Some points:
[-1.38  0.34  1.95 -0.13 -1.03  1.14  0.11  0.4   0.53 -0.67 -0.58  1.13
  2.94  3.33  1.06  0.83  0.84 -1.5   0.14 -0.28 -0.85 -1.59  1.04  0.68]
[-0.04 -1.1  -2.32  0.17  1.44  0.61  0.38 -0.07 -0.05 -0.69  1.1   1.9
 -0.27  1.05 -1.85 -0.94  0.09  0.15 -0.6  -1.58 -1.21 -1.16 -0.09  1.24]
[-0.14  0.24 -0.56  1.05  1.5  -0.33 -1.11 -1.06  0.03  0.82  1.01  0.63
  1.3  -2.24  1.49 -0.01 -0.6   1.18 -1.78  1.69  0.46  0.12  1.29 -0.99]
[ 0.62 -1.03  0.08  0.61 -0.05 -0.68  0.56  0.93  1.97  0.42  0.39  0.95
 -1.98  0.15 -0.32 -0.71  0.18  0.24 -0.23 -0.83  0.95 -0.29  2.25  1.27]
[ 1.48  0.36  0.52 -1.28  1.08 -1.28 -0.82  0.   -0.43  0.3   0.94  1.12
  0.34 -0.64 -0.38  0.66 -0.87 -0.1  -1.08 -1.47 -1.19 -0.76 -0.32  0.33]
[-0.18  0.75  0.52  1.65  1.35  0.16 -1.13  0.46 -0.61 -1.51 -0.16  0.04
  0.91  0.49  0.72  0.54  0.28 -0.18 -1.33  1.89 -1.14  1.34 -0.02  0.9 ]
[-0.09 -2.79  0.88  0.31  0.59 -0.19  1.09  0.83  0.11  0.26 -1.18 -0.39
 -0.54  1.22 -0.62  0.03  0.    0.7   0.3   2.02 -0.32  0.3   0.68  0.36]
[-0.53  1.25  0.43 -0.34 -0.8   0.63 -0.97  0.4  -0.61  2.66  1.7  -0.96
 -0.19  0.74 -0.06 -1.82  0.43 -0.64  1.14 -1.48 -0.84  0.14  0.28 -0.04]
[ 0.38 -1.65  0.53  0.38 -2.22  1.61 -0.04  0.23 -0.31  1.49  0.49 -0.33
  0.91 -1.64  2.49 -1.9   0.19 -0.14 -0.78 -0.19 -0.69 -0.8  -0.07  0.77]
[-2.16 -1.02 -0.21 -0.07 -1.86  0.87 -0.61 -0.34 -1.78  0.48  1.35 -1.05
 -1.03 -0.26  1.88 -1.23  1.6  -1.44 -0.65  0.64 -1.2   0.77  0.72 -0.29]
[-0.86 -0.59 -1.76  0.05 -0.42 -0.2  -1.13 -0.78 -0.66  0.33  0.63  1.68
 -2.18  0.43 -0.31  1.92 -0.34 -0.35  0.7   0.08  0.86 -0.14  0.58  0.01]
[ 1.42 -0.94 -1.11 -0.63  0.03 -0.86  1.47  0.47 -0.19 -0.88  0.37 -0.81
  0.62 -1.34  0.03 -1.39 -0.27 -0.15  0.19 -0.9  -0.26  0.54  0.69 -0.41]
[ 0.44  0.16 -0.69  0.4  -0.23 -0.5  -1.8   1.03 -1.09  1.19 -0.74 -0.72
  0.13 -0.68 -0.55  0.83 -1.12 -2.7   0.37 -0.09  0.91 -2.02 -1.89 -0.92]
[-0.98  1.39 -1.25 -0.99 -0.63 -0.12  0.88  1.86 -0.06 -1.4  -0.34  1.78
 -0.28  0.57  1.08 -0.48 -0.96  0.35  0.82 -0.02  1.58 -0.29 -1.18 -0.7 ]
[-0.16  0.87  0.84 -0.74  0.98  0.1   1.36  1.12 -0.14 -1.73  0.4  -0.01
 -2.44 -0.76  0.86 -0.23 -0.49  1.1  -1.39  0.52  0.48  0.47  0.4   0.12]
[-0.8  -1.45 -0.37  1.04  0.56  2.12 -0.17  1.25  1.66  0.47  0.63 -2.54
 -0.46 -0.21  0.92 -0.38 -0.66  0.21  0.74 -0.96 -1.04  0.31 -1.06  0.43]
[ 0.16  0.29  0.93 -1.4  -0.41 -0.42 -1.88  0.2   0.18 -0.61 -1.43  0.29
 -0.47  0.77  0.57  0.91 -1.25 -0.42 -0.82 -1.31  0.05  0.03 -0.44  1.02]
[ 0.51 -1.45 -0.18 -0.87  0.3  -0.9   1.18 -0.15 -1.95  0.32 -0.85 -0.25
  1.   -0.59  0.45  1.03 -2.78  0.14  1.21  0.58 -0.67  0.96  1.68  1.48]
[-0.59  0.73 -0.93 -1.23  0.42  0.83 -0.2  -0.75 -0.02  0.99 -0.37  0.35
 -0.57 -0.47 -1.09  1.47 -0.3  -0.43  0.41 -1.44 -0.42 -1.5  -0.25 -0.44]
[ 0.12  1.2   0.97 -0.52  0.33  0.56  1.1   0.5   0.24 -0.54  0.89  0.55
  1.29 -1.09  1.43  1.53 -1.91 -0.03  1.64 -0.81  1.4  -0.57  1.98 -1.62]
[-0.62 -0.38  0.47 -0.82 -0.47  1.16  1.25  1.37 -1.34  0.97 -1.37  1.12
 -0.31 -0.42 -0.87 -0.21 -0.34 -0.14 -0.36 -0.41 -1.73  0.02  0.1  -1.05]
[ 2.    0.19  0.56 -0.07 -0.28 -0.97 -1.79  0.04 -0.09 -1.22 -1.61 -1.33
 -0.83 -0.21  1.1  -0.9  -0.48  0.86  1.26  0.51  0.58  0.43  0.32 -0.21]
[-0.28  1.7  -1.18 -0.28  1.49  0.29 -0.63  1.66  0.4   0.58  0.94 -1.87
  1.42 -0.31  0.94 -0.08  0.28 -0.08  0.01  0.01  0.56 -0.42 -0.81  0.79]
[-0.8   1.57 -0.56  2.72 -1.9   0.7   1.66  0.46 -1.1   0.19 -0.12 -0.71
 -0.47 -0.56  0.46 -1.12  0.04 -1.43 -0.51  0.28  0.27 -1.19 -1.02  0.67]
[-0.27  1.03 -0.26 -0.78  1.45  0.87 -0.67  0.56  0.64  0.36 -1.01 -0.8
  0.16 -0.93 -2.09  0.13  0.01  1.16 -1.16  0.46 -1.24 -0.26  0.31 -1.07]
[ 0.39  0.37 -1.5   1.17  0.65  0.16  0.66 -0.01  0.35  1.08 -0.9   0.18
  0.23  1.34  0.81  0.56  0.87 -0.42 -1.75 -1.02  0.97  0.44  1.77 -0.23]
[-1.72  0.58  0.48  0.05  0.59  1.23 -0.07 -1.5  -1.26 -2.77 -0.55 -1.24
 -0.68 -1.89  0.53  1.74  1.95  0.7   0.25  0.34  0.04 -1.16 -0.58 -0.6 ]
[ 1.01  0.18  0.84  0.95  1.28  0.67  0.93 -1.23  0.22 -0.07 -2.15 -0.21
 -0.05  0.07  0.65  0.08  0.29 -0.28 -0.87 -0.65 -0.42  0.18 -1.34 -0.87]
[-1.18 -0.14  0.3  -0.13  0.5  -3.05  1.5  -2.43 -0.4   1.06  1.08  0.47
 -0.26  0.69  0.29  0.1   1.41 -0.04 -0.46  0.12  0.54 -0.66 -0.75  0.73]
[ 0.01 -0.94  0.25  0.74  1.01  0.8  -1.26 -1.09  0.99 -0.86  1.    0.75
 -1.09  0.16 -0.53  0.32 -2.87 -0.08 -0.79 -0.72  0.89 -1.35 -0.22  0.1 ]
[ 0.34  0.56 -1.28  0.73 -0.19 -1.55 -0.47  1.24 -0.32 -0.15 -0.65  1.87
 -0.95 -0.74  0.23 -0.53  0.16  0.1   0.77  0.45 -0.65  0.12  0.22 -1.06]
[ 1.05  0.96 -0.89  0.63 -1.42 -0.54  1.71 -0.43  0.11  0.64 -0.73 -1.74
 -1.51  0.4   0.24  0.63  0.73 -1.15 -0.51  0.34  0.29 -0.67  2.02 -2.63]
[-0.13 -0.45  0.31  0.51  1.75 -0.77  0.71 -1.82  0.5   1.36 -1.27 -0.21
 -0.02 -1.08 -0.35 -0.54  0.66 -0.82  1.66  0.4   0.78  0.58  0.24  0.25]
[ 1.93  0.94 -0.43  1.16  0.11  0.61  0.08  0.92 -0.62 -0.89  0.63  0.43
  0.64  0.12  0.52 -0.16 -0.09 -0.43 -0.43 -0.67 -0.23 -0.78 -1.08 -1.33]
[ 0.97 -0.75  0.53 -1.17 -1.2  -0.12 -0.34 -1.56 -1.41 -1.72 -0.3  -1.03
  0.53 -0.75 -0.05 -1.38  0.48 -1.2  -0.05  0.51  1.13  0.47 -0.63  1.54]
[ 0.45 -1.38  0.34 -0.49  0.22 -1.35  1.9  -1.57 -0.93 -0.35  0.39 -1.83
  1.4   0.97 -2.15 -0.72  0.48 -1.24  2.28  1.25 -0.18 -0.46  0.41  0.42]
[ 0.13 -0.17  0.5   1.56 -0.7   0.63  0.61 -0.09  2.01 -1.76  0.75  0.01
 -0.2   0.14 -0.35  1.52  0.05 -1.9   0.84 -0.86  0.42  2.5  -0.61 -1.01]
[-0.66  0.5  -0.1   0.8   1.22 -0.33 -0.32 -0.83 -0.34 -0.84 -1.12  0.91
  0.14 -0.38  0.37 -1.04  0.31 -1.47 -1.15 -0.1  -1.02  2.    0.58  0.8 ]
[-0.87  1.93 -0.34 -0.04 -1.73  2.29  0.96  0.19  0.47  1.32  0.42 -1.41
 -0.82  0.52  0.93 -0.24 -1.   -1.17 -0.2   1.07 -1.3   0.91 -1.81  1.37]
[ 0.91  0.46  0.18  2.35 -2.47 -1.83  0.71  0.21 -0.74  1.51  1.29 -1.51
  0.85 -0.23  1.62  1.19  0.2   1.81  0.31 -1.08 -2.36 -0.44 -2.11  1.22]
[ 0.51  1.27  1.4   0.57 -0.42  1.58 -0.39 -1.28 -1.32  0.81 -0.25  0.76
 -0.68 -1.09 -1.82  0.37  0.53  1.68 -1.2  -1.13  0.17  1.13  0.47  1.54]
[ 1.23 -1.44 -1.33 -1.15 -0.95  1.14 -0.02 -1.25 -0.17 -0.82  0.25 -0.59
  1.5  -0.34 -1.28 -0.13 -0.12  0.92 -0.04  2.04 -0.01 -0.99 -0.12 -0.68]
[-0.25 -2.53  1.26  0.3   0.84 -0.86 -0.69  2.33 -1.01 -0.71  0.69  0.43
 -1.33  0.59 -1.08  0.44  1.26 -0.46 -0.24 -1.07  0.86 -0.55 -0.23 -1.44]
[-1.46 -0.25 -0.04  1.09 -0.78 -0.02 -1.88  0.49 -0.32 -1.52 -0.19 -0.26
  0.81 -0.08 -1.9   0.   -1.67  1.09  0.03 -1.37  1.21 -0.97  1.49  1.04]
[ 0.64 -0.33 -0.4   1.13  1.81  0.67  1.04 -1.11 -0.97  1.1  -1.67 -0.57
  0.65  1.61  0.5  -0.3  -0.23  2.36  2.64  0.56  1.08  0.67 -1.34 -1.38]
[-0.31  0.68  0.78 -0.46 -0.47 -0.84 -1.78  0.8  -0.41 -0.15 -1.32 -1.92
  0.28  0.9   0.91 -0.64  0.24  1.01 -0.02 -0.35  0.48 -0.14  1.09 -2.09]
Along one direction, these points spread out more than along any other. Take the direction at right angles to it along which they spread out most. Go by this last direction. How many in every 100 of the points above lie lower along it than each point below? Round to a whole number. More than half of the points above lie lower than the first one.
[ 0.04  0.66 -2.07 -0.77 -1.19 -0.55 -0.35 -1.31  0.44 -0.75  0.05  0.11
  1.   -0.02 -1.7  -1.21 -1.49 -0.13 -0.11  1.29 -0.25  1.07 -0.68 -0.64] 24
[ 0.21 -0.41  0.93 -0.93 -0.69 -0.36 -0.96 -0.23  0.48  0.8   1.46  0.42
 -0.51 -0.01 -0.42  1.04 -0.65 -0.48 -0.92  1.53  1.42  1.2  -1.01  0.94] 43
[-1.87 -1.34  0.71 -0.99 -0.02 -2.92 -0.59 -1.3   0.41 -0.8   0.4   0.97
  1.04 -0.73 -1.18 -0.07  0.1   1.26  0.62  0.27 -1.16  1.67  0.18  0.3 ] 17
[ 0.75 -0.14  0.78 -0.41 -0.89  0.75 -0.22 -0.14  2.96  1.38 -0.61  0.34
  0.12  0.64  0.86  0.88  1.47 -0.54  1.5   1.04 -2.39 -1.84  0.19  0.18] 28
[ 1.19  0.88 -0.86 -0.3   0.01 -0.38 -1.07  1.04  1.43 -0.18 -0.15  0.65
  1.04 -1.02 -1.12 -0.4   1.5  -0.22 -0.3   0.93  0.71  0.98  0.    1.53] 43
[ 0.12  0.85 -0.73 -0.86  0.77 -0.44 -0.92  0.8   0.1  -0.58  0.95  0.8
 -1.67  0.21 -0.65  1.27 -0.05  0.35  1.19  0.62  0.55 -0.74  0.56  2.03] 78
[ 0.49 -0.79  0.94 -1.6   0.51 -0.36  0.92 -0.76  1.14  0.78 -0.96  0.45
  0.24 -1.13 -0.74  0.31  0.69 -1.12 -0.75  0.6   0.87  0.61 -0.94 -1.35] 20
[ 0.27  0.57  1.93 -0.28  1.22 -0.26  1.16 -0.51  0.15 -0.06  1.34 -0.72
 -0.78  2.19 -0.46 -1.88 -0.02 -0.46 -1.22  0.42  1.66 -0.58 -0.7  -0.02] 26
[-0.12 -0.75 -0.51 -0.91  0.92  0.64 -1.6   0.75  0.22  0.6  -0.36  1.24
 -0.56  1.01  2.48 -0.58  1.02  0.61  0.52 -1.15 -0.21 -0.44 -0.73 -0.61] 89
[ 2.05  0.3  -0.37  0.36 -0.9   1.   -0.32  0.48 -0.25 -0.8   1.57  1.03
 -0.12  0.51 -1.28 -0.01  1.49  1.23  0.45  0.52  0.18  2.14  0.07 -0.75] 33
[ 0.1  -1.5  -0.77 -1.98 -0.45  0.08  1.46 -1.58  0.83  0.1   0.73 -1.16
  0.22  1.72 -0.2   2.    0.45  0.98 -0.38 -0.86  0.78  1.6   0.15  0.42] 17
[-0.56  1.45  0.85 -0.18  1.38 -1.17 -0.15  0.7   0.92 -0.64  0.97  0.95
  0.    1.29 -0.63  0.11 -0.96  0.19  0.16 -0.69 -2.25 -0.61  0.91 -0.67] 91
[-1.06  0.34  0.53  0.21 -1.56  0.15  0.81 -0.35  0.96 -0.52 -1.36  1.3
 -0.09 -0.84  0.59 -1.49  0.24  1.82  0.65 -0.6   1.06 -1.43 -0.27  0.28] 43
[-1.86  0.16  0.46  0.12  0.05  0.08  0.14  1.82  0.5   1.85 -0.51  0.55
  1.61 -1.11 -0.98  0.3   1.    1.09 -0.69  1.11  1.06  1.09 -0.41  0.35] 39
